One turning vector, and how many ticks it has turned
The counts run from 0 to 437.
[ -3  -9   7   2   8 -15  23 -26   8  16  21   6  18 -28  22 -20   5 -18
 -39  22 -29 -45  -6  21   0  -5 -23   5   0 -25   5   0   9 -24  -8   3
 -12  17 -10 -21  14 -11  37  -7  22  21 -27 -13 -10 -18  23 -27   5 -10
 -31  -4 -20] -> 123
[-21 -20 -10  21   8 -24  20 -36  21  20  24  10   7  -1  26 -22  -9 -20
 -23   6 -23 -64 -17  24 -14  -8 -23 -23   1   5   8 -26   0 -19   9   1
 -13  -5   1 -36  -4 -32  13 -13   5   0 -19   7 -13  -2   2 -31  -3 -14
 -10   7   4] -> 317
[  0   9   9  21  18 -23  22 -55  26  17  27  13   0   8  17 -21 -12 -42
   5   2 -20 -44 -16   2  -7  -7  -8  -6 -12   8  20  -1  16 -19   0   4
 -15  -8 -22 -30  -2 -28  35   8   1  -4   1   7 -24   7   5 -48  11 -12
 -13  -3  10] -> 222
[-13  15 -23  12  27 -15  16 -40  25   0  25  14  -2  -1  29 -15 -29 -49
  -2   4  -5 -47 -26   9  -9 -10 -33   0  10 -13   5  -3   3  -8  14   6
 -11  19 -29   2   2   2  36  23  39  -3  14 -19  -6 -22  16 -38   3   3
  -1 -11  -7] -> 228
[-28 -13  -9  14   7 -19  10 -33  11  18  15  29  20  -7  31 -21 -12 -37
   0  -5 -22 -45 -14   3  -5 -19 -26 -22   6  28  34 -22  12   7  34   6
 -36   6 -19  -8 -19 -32  11  15  19   9 -12  12   1  -2   0  -4  17  -3
 -14   9   2] -> 16
[ -6   3  15  11  11 -10  12 -48   2  24  20  19  20 -21   9 -17   4 -21
  -5   4 -15 -60  -4  18   2 -17   9  -6 -22  13  43  -5  18   1   9 -18
 -17  -1 -21 -18  -4 -58  30   0  13   2 -16  18 -13  11   9 -26   5  -3
 -27  14 -10] -> 352
[-23   3 -15  30  19 -17  15 -34  23  16  11  20  -1  15  31 -25 -14 -29
   6 -11  -3 -55 -27  11 -20 -15 -25 -23  10  14   5 -24  -5   3  19  -8
  -1  -8 -35  -8 -15 -20  19   1  32  -6  19   3  -6  10 -11 -34   2 -17
   7  12  -9] -> 187
[  6   6  22  20  15 -19  24 -32  21  28  21  11 -10  -6  20 -12 -13 -42
   0   2  -2 -48 -13  -2   0  -1 -12   6 -18 -15  14   8  -7 -23 -14  -2
   0  -7  -8 -38 -14 -26  50  -7  11   4 -16 -16  -2  -2  -4 -48  -1 -21
 -25   5 -19] -> 85
[-15  11 -15  15  23 -21   3 -42   8   9  19   8  13  -6  28   5 -12 -26
   1   7   3 -70 -14   7   4 -14 -13  -6 -15  -8  46  -3   9  -5  14  10
 -16  17 -11 -11  -6 -43  24  19  28  -9 -15   7   1  -7  23 -35 -20  16
   5   7  -7] -> 213
[-20  14 -14  19  14 -12  23 -35   9  -2  24   6   7 -15  29  -9   4 -34
 -18  22 -17 -60 -23   5  10  -8 -34  -3  -4 -22  24   9  11   1  14  10
 -22  19 -22   4  14 -18  34  17  43   2 -14 -15  -2 -15  28  -9   1  21
 -11  -2 -20] -> 365
[ -9 -15  13   6   4  -9  32 -13  22  31  24   5   5  -7  40 -28 -11 -38
 -29 -12  -8 -42 -19   7   5 -10 -30  -6  -8 -13   4  -6  -2 -19   4  -1
 -19   2  -5 -34 -11 -21  43 -17  16  23 -35 -14  -2 -12  -3 -24   7 -34
 -29  -3 -16] -> 276
[ -2   8 -12  37  19 -20  30 -43  25   9  26  16   5   6  25 -38   1 -32
 -10   6 -10 -50 -25  10 -35  -2 -33 -24  17   2   0  -3  17  -2   2  -7
   3  -9 -38   3   3 -11  35  -1  19   4  19  -1 -12  18 -12 -34   3 -13
 -23   1  -5] -> 185
[ -3   0   7  26  12  -9  33 -44  15   7  17  -1  23  13  41 -30   5 -29
 -19  16 -19 -42 -22  12 -15  -3 -32 -24   5  -6  12   4  22  -7   6   7
 -18  14 -30 -10   8 -22  44 -12  15   4  -9 -15  -9  21  11 -32   6 -11
  -6   7  -1] -> 30
[ -6  21  -9  26  21  -9  23 -19  14   3  17  25   6 -19  25 -21 -14 -53
   1   5  -6 -37 -18  -6  -8  -5 -25   5   7  -3  13  18   8  15   7  -2
  -7  20 -47  19   1   3  37  19  42   7  14 -22   6  -3  -1 -12  10   4
 -27   3 -25] -> 382
[-13 -19 -14  26  15 -28   5 -18   5  33  16  43  12 -21  26 -21 -17 -22
  -5  -4 -18 -57   3  -5 -22 -19 -31  -3  15  25  22 -24   3   1  12   0
  -6 -10   3 -16 -23 -28   6   6   8  17 -24  11   6   0 -21 -21   7 -22
 -29  17 -10] -> 301
[ -7   5 -20  16  19  -5   5 -18   9  17  23  28  24 -12  29 -15 -31 -42
  10  -9   6 -46  -8   0 -17 -18 -23   2  17   6  28   9  37  15   7   8
 -14  19 -22  19  10 -16  25  34  26  14  -6  -9  12 -10   7 -10  -2  23
 -22  -4  -2] -> 400
[-22  14   0  22  18  -3  16  -9  14  19   4   5  -2   9  39  -9  -7 -44
   5 -13  14 -56 -30  -4   1 -21 -23 -13 -12 -10  29  -1 -11  11  15  -6
 -12   6 -22   3 -19 -27  42   0  45  -4  -4 -14  18  -3 -12 -15  -8  -7
 -14  10 -32] -> 42
[  1  12  13  15  16 -16  21 -32  24  20  22  -1  -6  -3  20 -13 -18 -39
  -8 -11   6 -55 -19   5  -7 -12   0   7 -27 -14  13  -2  -3 -14 -11 -11
   2  -1 -12 -29  -7 -33  56  -4  17   1 -13  -9  -8  -5   0 -48 -19 -22
 -15  -3  -6] -> 84
[-11 -11  -5  17  17 -18  19 -16   9  22  16  43  14 -34  14 -41  -3 -28
 -20  -2 -18 -42   2   4 -17  -8 -34  -7  24  12  13  -6   9   7  12 -17
  -9   4 -28  -4  -7  -6  17   8  19  26  -3   5  -1   1 -22  -6  24 -20
 -43   8 -20] -> 148
[  9   3  -9  26  35 -19   5 -54   2  16  16  30  23  -3  17 -22  -6 -19
  14   1   1 -57  -1   5 -17 -13 -22 -11   1  25  41  -5  22  -5   7  -6
  -6   1 -28 -11 -11 -38  26  11   3   5   3  14   0  12  -3 -43  10  -6
  -7  17   1] -> 204
[-25   4 -14  47   4 -19  29 -10  10  19  24  16  -3 -19  23  -5  -5 -42
 -26  30 -15 -56 -17   4  -8   8 -33  -9   4 -17  19   8   2  16 -10  12
 -11   0 -14   5  10 -21  30   9  31   5 -11   2   2   1  11   4  -6  11
 -38   3 -22] -> 174
[-12  12 -14  21  11  -9  14 -22  -1  11   5  28  17 -31  11 -23  -2 -33
 -11   6 -13 -48  -1  10  -6 -15 -16   9  12 -10  24   9  16  23   7 -20
  -1  19 -40  24   5 -23  33  19  49  11   3 -11   5  -1  -7  -9  -6   2
 -28  14 -32] -> 3
[-10   0 -26  22  28 -11   0 -20  22  25  20  34   5  -4  23 -18 -45 -41
  14 -27  11 -54  -7   5 -30 -20 -15  10  14   8   8 -11   4   5   5 -10
  10   4 -13   2 -13 -13  25  20  27   5   2  -8  12 -12 -20 -38 -20  -9
  -8   0 -12] -> 437
[  0  -9  -1  14  23  -9  13 -15  12  37  23  28  25 -28  25 -41  -2  -8
 -25  -9   2 -46  -3  18 -31 -20 -13  -7  15   6   6  -2  21  -8  -7 -28
   8  -3 -18   0  11 -19  31 -13   3  31 -25   0  -6  -1 -10 -20   2 -18
 -42   4 -10] -> 296
[-14   6 -14  36   9 -14  37 -18  24  19  27  23  -7  -2  32 -24 -23 -55
 -11   6  -6 -37 -31  -8 -12  -2 -39 -12  15   8   9   9   3   5   7  11
 -25  -3 -33   4   3  -5  35  12  26  12  15  -4   3   7 -12  -5  20  -2
 -38  -7  -7] -> 36
[ -3  -9  -1   4  20 -13   5 -36  10  17  12  27  26   1  42 -28 -20 -34
  14 -25   0 -37  -7  -1 -14 -30 -20  -8   5  32  35 -10  19  -6  32  -2
 -23   8 -19 -13 -24 -22  27   9  14  16 -10   4  14   0  -9 -26  13 -14
  -8  13  -2] -> 395
[ -4   2  -4  28  18  -6  35 -26  20  16  21   7  -4  -1  35 -31   9 -15
 -29   9  -8 -53 -32   9  -6  -4 -47 -38   7   4   5   5   6  -7  10 -11
 -14 -14 -32  -4  -4 -13  33 -21  23  11  -3 -10 -10   3  -2 -23  23 -12
 -22   1 -20] -> 183
[-17 -10 -26   9  16 -18   4 -37  10   8  20  25  27 -29  23 -15 -26 -29
 -17   8 -17 -59   2  19  -4 -16 -17  16  15 -19  18 -19  15  -4   6   5
  -8  29 -11   0   9 -17  17  25  30  11 -24  -9   0 -27  23 -25 -10  10
  -7   1  -7] -> 116
[-10 -15  -2   1   9 -16  27 -36  20  12  27   1  22 -13  23 -32 -12 -22
 -37   7 -17 -50 -13  33  -5  -8 -18   3   1 -15  -6  -7  19 -19   0  -4
 -15  18 -16 -18  13 -18  36  -8  15  18 -25  -9 -17 -11  19 -26  -1 -12
 -18 -11  -8] -> 124
[  7   4  12  23  29 -14  13 -40  10  22  18   8  22  -3  29 -14 -11 -25
   2  -3   8 -57  -6   3 -17 -20   9  -2 -11   6  37   6  26  -8  -6   5
  -6   0  -2 -19   2 -44  41   3  -3   7 -30  -1  -7  13  11 -39 -11   3
 -17  15   4] -> 66
[ -9  -6  -8  25  11 -12  17 -25   2  27  16  14  38 -24  14 -23   6 -15
 -23  15 -13 -54   3  21 -20 -18  -6   2   7 -10  25   4  31  16  -4  -7
  -3  14 -17  11  14 -37  33  -1  21  21 -30   0  -1  14  10 -16 -27   5
 -23  21 -13] -> 159
[-11   5 -20  37  22 -19  24 -43  19  10   7  18   8  18  27 -28  -1 -29
  -2   4 -15 -48 -15   5 -28  -7 -40 -29  16   7   5  -9   2  -5   9  -2
   0  -1 -38 -11  -4 -15  27  -5  21   1  18  -4  -7  16 -20 -42   8 -15
   5  12  -8] -> 186
[-19 -12 -18  31   9 -26   9 -20   0  25  10  23  17 -13  19  -5 -19 -29
 -10  12 -12 -69   5  11 -16 -13 -10  11   2 -13  27 -14   9  10  -8   4
   1   9  12  -9   1 -47  17  11  27   5 -24   3   3   2   5 -33 -32   3
 -15  19  -8] -> 308
[ -4  -4  -7  18  25 -18   1 -32  18  17  10  37  -3  -5  16 -15 -28 -44
  21 -17  -5 -50  -6  -7 -11  -7 -28   9   4   4  15 -20 -13 -16   9  -3
   9   7 -18 -27 -21 -10  27  21  30   3   1 -10   6 -17 -23 -49  10 -23
  -3   4 -17] -> 93
